Each row has a name. After each piece below comes the name of the row it's from, unless a question asks for something else. Each question is about the rows just above it. Places in a row count from 1.

X: [125  68 110 108  97 108 147 167 184 172 135 141 135  96 103 123 171 155
 103 155 152  65 100  66 152 173  78 100 173 155 179  66]
A: [ 92 115 149 185 192 151 119  71 102 112  99 102 121 116 128 101  67 142
 161 131 134 127 160 145 171 126 143 152 146  80 160  93]
D: [135 169 157 147 142 161 167 122 163 140 100 125 190 147 160  96 114 156
 105  93  89  89 101  91 122  94 117 162 121 118 102 136]
K: [ 88 111 114 174 164 120 104  78  94 139 120 122 108 136 147 131  84 108
 167 159 148 117 163 158 149 115 118 120 119 119 166  88]
Z: [119 107 156 145 160 154 186 108 107  82 107 108 163  86  84 103 102 155
 146 120 132 159 146 139 165 164 175 152 177  84 146 115]
E: [122 122 162 190 114 142 102  93  89 147 169 125 161 105 117 100 101 163
  91 121 156  94 157 118  89 147 136 135  95 167 140 160]
N: [108  98  68 108  96  66  78 135 100 155 173 172 123 147 141 179 155  66
 152 184 171 135 155 173 110 125 103  65 100 167 152 103]
B: [135 104 144 109 129 138 117 137 114  71 125 126 190  75  61 116 135 144
 129 121 138 180 134 135 145 189 183 135 178 104 133 132]
After [141 179 155], its row goes on with => [ 66 152 184 171 135 155 173 110 125 103  65 100 167 152 103]
[185] is at row and place => A, 4
[103 152 167 100  65 103 125 110 173 155 135 171 184 152  66 155 179 141
 147 123 172 173 155 100 135  78  66  96 108  68  98 108] is which row reordered? => N
After [126 190], its row goes on with => [ 75  61 116 135 144 129 121 138 180 134 135 145 189 183 135 178 104 133
 132]
[ 89 157 118 135 156 100 102  93  89 142 122 140 162 167  91 163 190  94
 101 160 122 161 117 147 121 125 114  96 136 105 169 147] is which row reordered? => D
Which row holds these entries in another order? [136 102 118 121 162 117  94 122  91 101  89  89  93 105 156 114  96 160
 147 190 125 100 140 163 122 167 161 142 147 157 169 135] => D

Nufes: [ 77 167 119 168 198 171 126  89]
pur: [120 169 123 129 163 119 168 163]
dob: [129 163 119 168 169 121 163 123]
Rimir: [ 77  98 118 168 169 121  90  73]
mafi: [ 77 167 118 168 169 121 106  73]
q: [ 77  98 118 168 169 121  90  73] => Rimir
The rest of the row after [169 121  90]: => [73]
Which row holds these entries in another order? [163 168 123 121 119 163 169 129] => dob
After [ 77 167 118 168], its row goes on with => [169 121 106  73]

sop: [126 127 137 128 130  57]
Pasi: [129 128 137 129 130  57]
nef: [129 130  84 128  75 113]
gat: [130 128 137 129 130  84]
mek: [126 127 125 125  76 114]
salop: [129 127 143 126  75 153]
After [129 127], its row goes on with => [143 126  75 153]
Row and place of [113] in the named rows: => nef, 6
q: [130 128 137 129 130  84] => gat
Where in the named rows is [76]? => mek, 5
After [129 130  84 128  75], its row goes on with => [113]
The rest of the row after [129 128 137 129 130]: => [57]

vedu: [149 121 117 119 134 134 134 141 124 127 129 135 127 120 131 139 129 118
 122 139 117 107 120 109 126 114 140 111 118 115 160 151 111 121 117 116
 126 124 120 134 142 112 127 120 119 154 123 123]
vezi: [126 123 117 118 116 120 137 142 142 127 122 111 130 149 124 136 120 149
 130 138 139 152 127 121 121 123 105 117 143 140 140 123 129 130 108 153
 126 125 128 104 107 136 129 124 126 136 152 120]
kefu: [123 125 133 117 116 120 120 105 101  97  90 135  95 186 121 139 135 133
 149 148 117 139 107 151 133 146 146 114 129 141 126 130 160 124 107 142
 130 112 140 118 122 150 114 135 120 121 117 107]
Meze: [123 125 133 117 116 120 120 105 101  97  90 135  95  96 121 139 135 133
 149 148 117 139 107 151 147 146 146 114 129 141 126 130 160 124 107 142
 130 112 140 118 122 129 114 135 120 121 117 107]
tosot: [147 143 120 125 109 137 123 116 127 131 104 129 128 130 131 124 118 107
 113 132 113 123 130 139 138 144 121 111 120 160 143 130 128 116 129  94
 114 124 132 146 135 119 125 142 155 130 124 151]
The rest of the row after [131 124 118 107 113]: => [132 113 123 130 139 138 144 121 111 120 160 143 130 128 116 129  94 114
 124 132 146 135 119 125 142 155 130 124 151]
Where in the named rows is [115]? => vedu, 30
q: [123 125 133 117 116 120 120 105 101  97  90 135  95 186 121 139 135 133
 149 148 117 139 107 151 133 146 146 114 129 141 126 130 160 124 107 142
 130 112 140 118 122 150 114 135 120 121 117 107] => kefu
[ 94 104 107 109 111 113 113 114 116 116 118 119 120 120 121 123 123 124
 124 124 125 125 127 128 128 129 129 130 130 130 130 131 131 132 132 135
 137 138 139 142 143 143 144 146 147 151 155 160] is which row reordered? => tosot
Where do [149 121 117 119 134 134 134 141 124 127 129 135 127 120 131 139 129 118
 122 139 117 107 120 109 126 114 140 111 118 115 160 151 111 121 117 116
 126 124 120 134 142 112 127 120 119 154 123 123] appear? => vedu
After [120 125], its row goes on with => [109 137 123 116 127 131 104 129 128 130 131 124 118 107 113 132 113 123
 130 139 138 144 121 111 120 160 143 130 128 116 129  94 114 124 132 146
 135 119 125 142 155 130 124 151]
After [117 118], its row goes on with => [116 120 137 142 142 127 122 111 130 149 124 136 120 149 130 138 139 152
 127 121 121 123 105 117 143 140 140 123 129 130 108 153 126 125 128 104
 107 136 129 124 126 136 152 120]

Tezad: [156 129 144 176 111 154 147 153 123 104 121 108  99 110 109 140 114 115
 170 145 115]
Muge: [159 147 131 178 127 123 106 135 113 123 124  99  90 104 124 128 128 110
 134 144 109]
lasa: [154 103 145 152 114 145 160 150 128 106 107 107  98 115 113 126  98  99
 177 140 122]
togob: [172 148 135 116  81 114 138 113  69 143 144 116  94 121 147 105 152  76
 166 109 105]
Dubo: [163 140 116 102 108 131 161 132 117 126 147 111 123 153 102 144 148 135
 172 144 127]
reso: [155 147 155 147  98 124 126 127 102 126 152 104  76  97 137 120 126  83
 170 140 117]
duz: [155 147 155 147 115 145 160 127 102 126 152 104  76  97 137 120 126  99
 150 129  97]
fut: [160 136 134 100  99 137 169 133 116 123 156 118 117 144 106 142 139 129
 177 137 123]
fori: [172 148 135 116  81 111 138 113  69 143 144 116  94 170 147 105 152 107
 166 109 105]
Where in the named rows is [169]? => fut, 7
After [114 145 160], its row goes on with => [150 128 106 107 107  98 115 113 126  98  99 177 140 122]

Dode: [ 90 105  58 115  75 109  76]
refon: [113  77 149 146  64 109 171]
bona: [111 107 121 135  87 119 136]
kimur: [158 142 128 153 138 164 171]
besuk: [142 128 138 158 153 171 163]
mig: [150 119 135 118 107 117 133]
rineb: [140  88 117 118 136 106 115]
Poz: [140 121 184 104 157 112 167]
zarin: [133 175 167 126 156 148 151]
Which row holds these entries in another order? [153 138 164 171 158 142 128] => kimur
[158 153 171 163 142 128 138] is which row reordered? => besuk
[149] is at row and place => refon, 3
Row and place of [87] in the named rows: => bona, 5
Row and place of [156] in the named rows: => zarin, 5

L: [162 192 120 108 107]
H: [192 107 120 119 162]
V: [161 192 120 107 107]
Where in the named rows is [161]? => V, 1
Put [192 107 107 120 161] back in order: which row is it? => V
[108] is at row and place => L, 4
The rest of the row after [192 107]: => [120 119 162]
[192 120 108 107 162] is which row reordered? => L
Row and place of [119] in the named rows: => H, 4
The rest of the row after [162 192 120]: => [108 107]

vurus: [128 176 100 149 136  99 122]
pibik: [158 153 130 154 133  99 134]
Gem: [148 176 136 100  99 128 122]
puleb: [125 115 122 106 182 151 132]
The rest of the row after [154 133]: => [ 99 134]
[136 149 100 176 128  99 122] is which row reordered? => vurus

kikas: [136 132 142 123  60  98 173  98 158  82 159  91 142 138 189  67 162  96
  70 163 167  92 123 196  75 146 121]
vudem: [128  83 127  99 106 125 144  77 176 116 157 141  59 152 173 141 161 144
 130 130  81  71 102 114 173 132 161]
foruz: [ 91  96 121 158 189 196 173 132  92  70  75  98 123 138 142 142 147 159
 167 162 136  98  67  60  82 123 163]
Where in the named rows is [59]? => vudem, 13
Put [196  75 146 121 136 132 142 123  60  98 173  98 158  82 159  91 142 138
 189  67 162  96  70 163 167  92 123] back in order: which row is it? => kikas
After [162  96  70], its row goes on with => [163 167  92 123 196  75 146 121]
q: [136 132 142 123  60  98 173  98 158  82 159  91 142 138 189  67 162  96
  70 163 167  92 123 196  75 146 121] => kikas
Put [163 123  82  60  67  98 136 162 167 159 147 142 142 138 123  98  75  70
  92 132 173 196 189 158 121  96  91] back in order: which row is it? => foruz

mez: [114 128 129 110  98]
tefe: [115 128 129 110  98]
gobep: [ 91 154 128 194 123]
Busit: [117 123 111 108  84]
Row and place of [108] in the named rows: => Busit, 4
Where in the named rows is [115]? => tefe, 1
The rest of the row after [115 128 129 110]: => [98]

Befem: [144 116 146 125 129 115  90]
mifaz: [116 103 128 125 131  94 121]
bita: [109  79 147 117 120  70 131]
Voduv: [118 134 133 133 131 129  83]
duf: [161 137 144 134 120 129 137]
Vozek: [117 119 155 133 100 160  98]
muner: [133 119  83 126 118  80 129]
Nagu: [127  99 153 126 113 132  57]
kibok: [109 119 131 118 141 151  92]
zifem: [110  79 121 134 130 165 129]
Ziz: [155 123 103 124 130 143 154]
Row and place of [92] in the named rows: => kibok, 7
Row and place of [113] in the named rows: => Nagu, 5
Which row holds these entries in another order? [137 129 120 134 144 137 161] => duf
Where in the named rows is [70]? => bita, 6
[80] is at row and place => muner, 6
The rest of the row after [110  79]: => [121 134 130 165 129]
[94] is at row and place => mifaz, 6

zad: [ 98 187 117 155 127 178 130 119 176 178]
bepit: [118 162 144 150 144 114 121 119 176 148]
gano: [126 187 112 117 158 141 125 144 142 132]
lurig: [127 187  98 176 130 119 178 147 155 178]
dem: [148 121 120 111  95 175 177 175 134 164]
Put [141 144 132 126 117 112 125 158 142 187] back in order: which row is it? => gano
Which row holds these entries in another order? [178 176 119 130 178 127 155 117 187  98] => zad
[155 178 127 187  98 176 130 119 178 147] is which row reordered? => lurig
Go on from [127 187] to the end of its row. => [ 98 176 130 119 178 147 155 178]
Where in the named rows is [150]? => bepit, 4
Where in the named rows is [177]? => dem, 7
Row and place of [134] in the named rows: => dem, 9

fige: [129 127 175 152 103 128 117 101 138  84 117]
dak: [163 115 145 141  94 110 134 122 131 158 107]
Rugat: [129 127 175 152 103 128 117 101 138 200 116]
fipi: [108 117 109 127 115 141 131 103 138 199 116]
vafo: [144 118 109 127 115 128 117 131 144 137 121]
ror: [106 157  87 126  93 110 134 101 146 105 136]
Turi: [128 144 144 121 137 132 115 117 118 109 127]
Go on from [117 109 127 115] to the end of its row. => [141 131 103 138 199 116]
[ 87  93 101 105 106 110 126 134 136 146 157] is which row reordered? => ror
After [ 93 110 134], its row goes on with => [101 146 105 136]
The rest of the row after [115 145 141  94 110]: => [134 122 131 158 107]
Put [109 115 117 118 121 127 128 131 137 144 144] back in order: which row is it? => vafo
[145] is at row and place => dak, 3

pez: [ 78 124 126 129 136 120 140 139 127 132 132 132 123 129 129 134 128 125
 123 124 125 134 128 124 120 131 143 130 130 126 117 141 134 128 130 118
 118 126 125 137 123 131 126 128 130 125 132 127 124 129 126 127 129 132
 126 122 118 129 121]
mavot: [148 128 120 120 126 126 140 128 130 122 131 134 122 138 126 126 130 125
 125 131 127 127 124 126 126 124 133 124 129 123 125 129 128 126 125 127
 136 116 127 123 125 132 116 128 133 136 131 120 124 128 123 126 124 134
 127 129 128 132 123]
fazap: [ 73 132 129 129 135 119 140 134 115 138 131 129 132 121 125 125 138 124
 126 130 117 135 132 144 110 141 136 129 128 117 121 149 132 126 124 124
 123 122 117 138 114 121 122 130 132 118 126 127 121 137 122 132 127 132
 132 131 120 127 121]
mepo: [162 128 128 130 124 137 140 118 127 129 134 126 131 130 130 116 133 124
 132 127 125 133 125 134 137 136 133 126 129 125 137 137 131 127 124 120
 147 113 125 120 139 115 113 129 119 135 137 130 125 136 128 123 131 114
 134 131 126 129 131]
gup: [ 86 118 139 140 136 130 140 136 135 132 132 127 124 126 128 135 119 128
 129 114 132 136 127 111 139 130 144 134 128 140 125 135 137 127 137 110
 118 137 132 135 178 127 137 127 115 127 133 139 131 125 136 121 138 115
 124 115 118 126 130]
Mozaf: [162 128 128 130 124 137 140 118 127 129 134 126 131 130 130 116 133 124
 132 127 125 133 125 134 137 136 133 126 129 125 137 118 124 129 125 133
 138 118 131 119 140 135 118 127 134 138 129 118 127 124 124 126 123 135
 126 131 134 132 126]
sol: [131 121 136 141 130 140 140 124 134 132 134 124 128 126 129 124 122 127
 133 115 131 136 126 117 149 134 140 132 128 139 136 135 136 129 133 110
 135 128 131 126 125 117 128 128 109 133 138 140 131 130 137 119 139 104
 130 120 121 126 135]
rop: [105 130 121 122 132 119 140 133 121 130 132 133 126 131 130 125 136 122
 123 132 120 132 127 137 114 133 137 126 125 117 119 143 131 129 123 124
 129 114 120 132 130 127 114 129 136 127 128 120 120 133 120 129 124 137
 130 131 122 130 119]
Which row holds [105 130 121 122 132 119 140 133 121 130 132 133 126 131 130 125 136 122
 123 132 120 132 127 137 114 133 137 126 125 117 119 143 131 129 123 124
 129 114 120 132 130 127 114 129 136 127 128 120 120 133 120 129 124 137
 130 131 122 130 119]? => rop
q: [ 86 118 139 140 136 130 140 136 135 132 132 127 124 126 128 135 119 128
 129 114 132 136 127 111 139 130 144 134 128 140 125 135 137 127 137 110
 118 137 132 135 178 127 137 127 115 127 133 139 131 125 136 121 138 115
 124 115 118 126 130] => gup
Which row holds [ 73 132 129 129 135 119 140 134 115 138 131 129 132 121 125 125 138 124
 126 130 117 135 132 144 110 141 136 129 128 117 121 149 132 126 124 124
 123 122 117 138 114 121 122 130 132 118 126 127 121 137 122 132 127 132
 132 131 120 127 121]? => fazap

nefa: [ 90 110 148 143 118 153 110  99 142  99]
vanu: [102 133 165 126 102 114 171 116 117 117]
Lud: [ 88 161 127 143 144 103 137 140 160 121]
tupuv: [176 138  82 123 134 134 146 123  73 153]
duve: [202 106  95 142 117 127 163 142  85 144]
Zigo: [201 127  95 106 142 142 144 117  85 163]
Where in the named rows is [103]? => Lud, 6
[102 102 114 116 117 117 126 133 165 171] is which row reordered? => vanu
[117 163 127 142 106  95  85 144 142 201] is which row reordered? => Zigo

sudu: [103 117 122  74 170]
buk: [127 106 123 100 165]
satur: [134 102 133 145 108]
viv: [151 155 131 134 191]
Nopiv: [130 105 123 118  89]
nub: [114 106 122 120  92]
buz: [123 159 137 139 120]
nis: [ 74 163 105 113  93]
Fom: [154 129 132 146 108]
Go on from [ 74 163] to the end of its row. => [105 113  93]
After [106 122], its row goes on with => [120  92]
After [106 123], its row goes on with => [100 165]
The rest of the row after [123 159]: => [137 139 120]

Sog: [144 127 111 132 153 130 142]
vur: [114 177 157 104 146 160 157]
movur: [113 177 175  89 107 158 169]
mizu: [156 141 125 114 142 139 157]
soko: [156 102  96 157 156 116 123]
panez: [153  87 111 157 109 104 113]
Fadiv: [153  86 118 191 125 106  87]
kepo: [151  85 125 182 107 105  92]
lubub: [155  82 107 164 112 102 108]
Suti: [161  98  97 157 147 114 126]
Where in the named rows is [108]? => lubub, 7
[98] is at row and place => Suti, 2

